In the rows, 128 means zero.
One turn sends every row of this set to another row. A few are shown first. Where does it send the rows asked after them?
q_828: [162 125  97 118 117 125 109 108 130 128 101 116 122 118 155 105 134]
q_895: [ 84 133 108 146 142 146 127 128 124 139 146 120 121 100 111 116 118]
q_412: [122 133 152 113 126 126 102 118 116 166 131 113 126 138 116 152 128]
q_500: [148 112 124 124 143 138 121 122 143 135 138 115 113 126 129  89  68]
q_273: [115 122 131 107 134 132 111 147 172 107 101 117 118 121 116 113 107]
q_653: [126 132 141 143 127 150 102 138 133 137 108 117 119 112 121 132 177]
q_255: [124 116 114 153 158 143 134 123 144 122 146 113 105 143 124  97 101]
q_468: [126 121 107 113 113 113  93 112 118 148 122 134  97 132 139 129  97]
q_561: [164 110 131 109 135 110 116 108 136 134 126 119 129 146 159 121 124]
q_81: [126 122 144 117  96 143  99 125 119 157 116 141  97  98 124 121 138]
q_156: [ 99 119 149 127 121 138 129 128 148 140 111 157 113 134 114 140 119]
q_208: [ 95 125 166 136 149 147 122 135 150 149 134 122 125 120 113 135 102]
q_572: [124 112  95 129 148 144 106 125 132 144 141  98 108 112 126 100 165]
q_681: [138 115 142 125 147 130  97 129 148 148 106 130 166 122 139  91 132]
q_633: [152 130 107 105 134 163 116 124 125 153 131  87 124 103 159 118 124]
q_822: [151 135 134 148 149 161 106 123 139 143  84 121 124 112 101 125 110]
q_531: [150 124 137 121 145  94 108 127 133 146 158 106 107 123 121 122 101]
q_920: [127 128 137 159 126 142  93 108 152 122 114  88 118 139 139  93 108]
q_112: [126 137 119 108 157 176 116 131 145 157 153 120 102 109 122  99 108]
q_682: [152 123 127 136 132 189 115 124 137 142 112 123 114 122 137 121 156]

q_822 goes to q_273
q_208 goes to q_500
Where do these go?
q_81 goes to q_895
q_561 goes to q_682
q_572 goes to q_412

One turn sends every row of this set to another row. A few are shown first. Where does it send the rows asked after them?
q_10: [142 104 130 131 125 119 176 119 114 112 136 116 143 104 120 111 124 162
 133 141 110  99  96 142 124 150  76 133 124 122 142 152 117 155  95]
q_184: [112 101  98 121 117  95 156 144 148 152 133 123 138 129 120  94 133 169
 140 139 109 138 153 127 132 114 102 163 141 115 138 101 148 152 122]
q_296: [136 120 138 149 125 128 163 121 105 110 137 129 133 107 124 112 145 166
 120 128  96 110  99 133 125 152  90 159 134 138 138 159 143 162  80]
q_987: [103 137 117 134 135 113 139 114 114 146 130 154 113 101 109 123 139 158
 101 137 100 143 144 144 137 166 113 151 147 129 102 111  71 141 104]
q_436: [123  91 100 113 147 122 154 169  89 130 145 128 139 104 158 117 151 128
 143 146 121 152 137 149 137 119 116 169 156 121 117 126  96 119  84]
q_439: [103 134 121 120 135 115 154 134 105 152 136 146 110 102 104 135 114 158
 100 145 101 152 137 140 121 160 107 161 126 121 112 104  78 137 108]
q_968: [104 101 108 128 113  96 159 135 131 153 135 134 139 133 127  97 139 179
 159 112 105 130 156 144 123 114 100 154 143 125 131 114 150 136 128]
q_49: [107 103 106 119 114  93 146 139 136 164 112 115 128 128 128 104 129 179
 153 128 112 130 143 139 131 118  97 164 128 121 137 114 148 152 125]
q_430: [128 103 112 101 124 108 140 173  83 114 130 122 130 130 158 125 129 124
 147 143 126 153 152 141 141 117 112 180 163 131 115 145  93 123  99]
q_402: [123 153 161 128 120 102 127 163 102 123 149 132 159 101 123 128 127 140
 135 125 120 124 150 124 159  98  62 142 130 124 128 156 133 142 124]
q_431: [107 138 120 144 121 115 155 124 125 136 138 152 121 100 111 126 115 152
 107 131  89 146 128 159 144 168 109 160 155 110 111  99  91 145 113]
q_32: [128 147 155 119 113 100 140 146  95 131 153 136 140  81 130 108 130 126
 135 119 126 144 146 129 145 102  83 143 147 118 137 167 141 142 148]
q_637: [137 113 119 118 140 154 152 112 106 101 104 164 114 131 108 128 145 122
 116 116 124 124 144 116 159 106 104 150 143 142 115 134  98 158 125]
q_781: [104 149 132 153 124 131 143 114 117 148 135 142 116 104 110 124 132 144
  90 138 108 146 140 142 134 160  93 149 141 122 100 115  83 139 117]
q_979: [120  95 115 118 123  87 131 141 133 155 123 129 131 119 116 104 124 179
 168 126 106 123 149 130 131 122 118 148 137 133 124 114 144 136 131]
q_192: [154 122 133 120 123 138 153 102 103 105  99 143 134 137 116 117 138 117
 126 103 115 159 125 119 162 109 105 145 138 135 129 142  78 148 122]
q_833: [ 92 134 116 118 127 111 148 118 111 159 151 136 117 108 111 120 120 153
  97 142  98 160 144 143 140 152  96 145 135 119  98 107  86 142 102]
q_418: [134 146 169 119 103 109 127 159 113 131 150 132 140  86 124 125 137 126
 142 121 125 133 147 133 141  99  77 143 144 119 145 150 133 147 134]
q_679: [125 144 166 141 125  95 132 161 114 134 157 135 153  98 123 109 138 126
 140 112 120 147 131 122 150 106  75 142 145 115 142 159 133 152 132]
q_386: [127  94 110 115 108 117 128 159  92 117 124 113 130 108 158 126 137 111
 136 149 124 154 153 137 136 122 120 172 145 132 114 146  84 121  91]
q_290: [150 122 154 115 131 138 152 114 103 102 104 144 125 147 125  93 142 134
 107 100 115 152 142 119 150 114  91 149 129 149 140 147  98 149 123]
q_440: [102 134 121 117 131 113 152 123  94 163 134 148 115 116 111 138 130 150
  98 151 120 158 126 136 154 161 107 157 120 113 109 107  87 138 110]
q_417: [141 131 125 110 129 155 146 116 111 104 101 157 127 143 111 121 129 118
 118 107 111 137 136 117 160 126 102 142 132 141 127 150  93 168 127]
q_185: [139 122 130 131 127 111 167 113 110 115 134 118 147  90 130  89 135 161
 118 134  90 102 101 131 121 146  81 147 143 136 139 145 130 155  83]
q_477: [111 112  94 100 145 111 150 167  87 136 144 117 148 107 153 124 147 133
 153 131 118 162 153 125 132 115 112 169 164 127 119 155  96 136  95]
q_401: [108  95 110 104 142 121 151 171  84 132 135 121 145 121 160 121 146 124
 134 126 121 154 156 140 151 117 103 177 151 120 110 132  86 119  93]
q_11: [146 119 121 117 123 122 156 113  98 108  92 146 128 142 122 111 151 119
 128 104 112 155 145 100 173 109 102 146 136 148 131 142 104 145 129]
q_149: [126 115 134 133 127 123 167 125  94 107 135 123 131  96 113 110 141 169
 128 143  96  92  97 135 138 144  83 149 141 132 152 153 130 165  93]
q_390: [126  90 122 117 130 114 145 158  85 114 145 130 132 114 177 121 138 123
 147 132 118 155 149 135 134 112 112 174 150 116 119 153  85 120 104]
q_513: [142 137 158 135 119 118 132 150 125 120 141 129 159  85 119 130 121 124
 152 123 128 129 133 118 141 100  76 137 132 125 141 153 130 158 139]
q_527: [135 128 134 120 142 139 151  97 120  95  99 155 127 139 107 114 137 122
 126 103 118 139 131 104 166 126 108 151 143 141 126 136 102 155 109]
q_300: [106  94 112 128 105  91 137 160 118 147 131 116 143 135 143 109 123 178
 155 127 114 125 152 143 146 127  92 154 124 125 130 120 151 139 129]
q_289: [130 121 133 121 136 105 162 119 102 116 138 128 132  91 108 110 134 186
 124 150 107  99 106 136 126 149  86 131 134 148 137 137 135 151  99]

q_637 goes to q_386
q_289 goes to q_513
q_431 goes to q_290
Where do these go?
q_192 goes to q_401
q_49 goes to q_149
q_679 goes to q_968
q_833 goes to q_527
q_979 goes to q_10
q_32 goes to q_184
q_439 goes to q_417
q_11 goes to q_436

